In the rows, zero is written as 128.
X: 3 groups of rows, each row roughly a mix of its group's hidden directions
X (79 x 10)
[[ 98 108 156 140 125 175 165 165 147 100]
 [103  84 149 124  87 109 100  98 113 165]
 [186 130 115 116  92  86 138 145 155 151]
 [103 102 133 128 109 185 143 141 157  81]
 [119 158 150 131 150  95  86 126 177  94]
 [156  92 146 120  97 141 146 101  86 172]
 [127 122 137 154 153  63 144  90 102 144]
 [110 134 164  80 147 109 127 160 166  94]
 [131 141 135 162 153 174 134 165 100  84]
 [ 96 141 124 165 122 110 154  64 133 103]
 [130 102 133  83 112 146 177 154 114  85]
 [109 123 128 182 143 182  86 123 120 127]
 [140 106  99 141 129 128 129 148 186  74]
 [146 123  90 134  94 153 118  78  95 158]
 [ 90 152 116 114 157 124 133 157 155  69]
 [120  86 122 127 103 163 166 157 172 106]
 [110 116 143 127 107 101 168  97  75 161]
 [200 132 137 150 107 123 144 142  99 158]
 [ 98 128 137 177  77 115 158  95 113 138]
 [129 164  98  76 107 117 128 175 151 120]
 [106 172 132 127  98 107 106 146 181  97]
 [ 99 109 153 138 145 176 133 104  71 129]
 [147 112  69 159 144 130 172 106 106 135]
 [ 97 127 167  79 114 176 155 140 124 124]
 [148 129 121  86 152 173  96 167 154 111]
 [139 124 152 102 123 175  85 176 150 124]
 [124 140 134 127 110 151 129  95  68 178]
 [143 116 113 195 145  80 123 140 128 148]
 [157 121  77 161 114 175 164 128 132 127]
 [127 115 130 193 127 106 123 121  91 172]
 [170 114 150 138 110 132 145 108  78 175]
 [ 61 105 121 116 133 145  96  94 154 127]
 [ 85  99 174 119 112 165 155 156 140 116]
 [ 96 143 170  70 141 113 129  94 113 118]
 [ 93 136 138  83 139  79 146  86 124 147]
 [146 142 139 103 125  69 145  96 118 174]
 [137 132  98 102 131 196 119 149 154 100]
 [ 99 146 181  85 135 137  96 114 148 101]
 [148 164 130  78 159  77 109 132 142 123]
 [165 162 113 147 136 118 134 184 148  90]
 [148 108 138 108 159  82 139 131  81 168]
 [114 112 124 168 122 153  75  95 138 168]
 [144 108 111 161 142  83 159 108  89 161]
 [156 128  77 140 112 118  85  78 121 124]
 [123  88 106 129  87 146  90 116 175 148]
 [120 151 103 144 140 129 107 170 178  83]
 [158 131  63 162 118 122 143 165 142 134]
 [174 157  73 114 128 161 158 116 123 135]
 [128 127 103 134 141  75 173  95  92 146]
 [ 97 144 112  83 136  81 135 129 174 107]
 [ 94  93 164 173 114 106 109 124 103 158]
 [112 150 124  51 131 109 154 122 105 130]
 [165 140 142 143 137 153 163 168  85  97]
 [130 140 122  80 138 140 126 140 175  71]
 [ 90 146 181 105 154 128 116 152 137  87]
 [139 104  98 130  93 110  85  76 116 151]
 [117  86 135 136  98 164 181 154 142 150]
 [140 137 107  93 139 121 107 129 175  68]
 [134 160 106 108 170  94 109 132 170  92]
 [159 109  91 158 134 115 163 163 172 121]
 [165 144 115 112 119 109 157 182 150  88]
 [126 140 161  95 157 147  78 139 165  98]
 [ 91 113 179  87 126 139 149 162 151 113]
 [169 162  92 114 163 105 133 144 161  99]
 [143 178 133  95 175  99 121 146 142 100]
 [ 98 166 159 130 144 163 105 108  82 107]
 [ 69 152 129  96 165 101 137 117 139  98]
 [ 90 171 154 100  90 105 115 133 158 107]
 [136 130  86 185 109 162 129 135 163 107]
 [110 104 157 161 112 120 154  83  85 152]
 [146 126 129 117 202  91 111 105 130 116]
 [113  96 139  73 102 136 135 140 177 103]
 [129 138 107  87 123 195 122 148 151 102]
 [ 84 174 134 141 181 102 113 109 124 124]
 [139 119 100 162  87 183 129 162 146 128]
 [ 97 133 127 114 151 154 148 161 126  61]
 [162  87 112 182 151 128 137 124 101 157]
 [102 137 168  69 153 127 125  91 114 113]
 [123 126 154 146 140 132 122  81  79 178]]
which group is each row in? (one row of each group first)
[121 104 129 160 142 113 162  72  87 143]  G
[133 137 115 136 138  86  62  95 129 102]  H
[ 62 108 135 110 148 165 128 112 118  95]  R

[105 131 101 140 133 148 102 162 178  82]  R
[120 143 141  54 120 167 146 129 140 109]  H
[170 101 123 122  95 163 153 173 124  99]  R
[136 119 153 131 144 181  79 144 163 105]  G
[175 117 109 136 176 104  99 168 140 138]  G
[140 126 116 164 129 178 116 175 134  85]  R
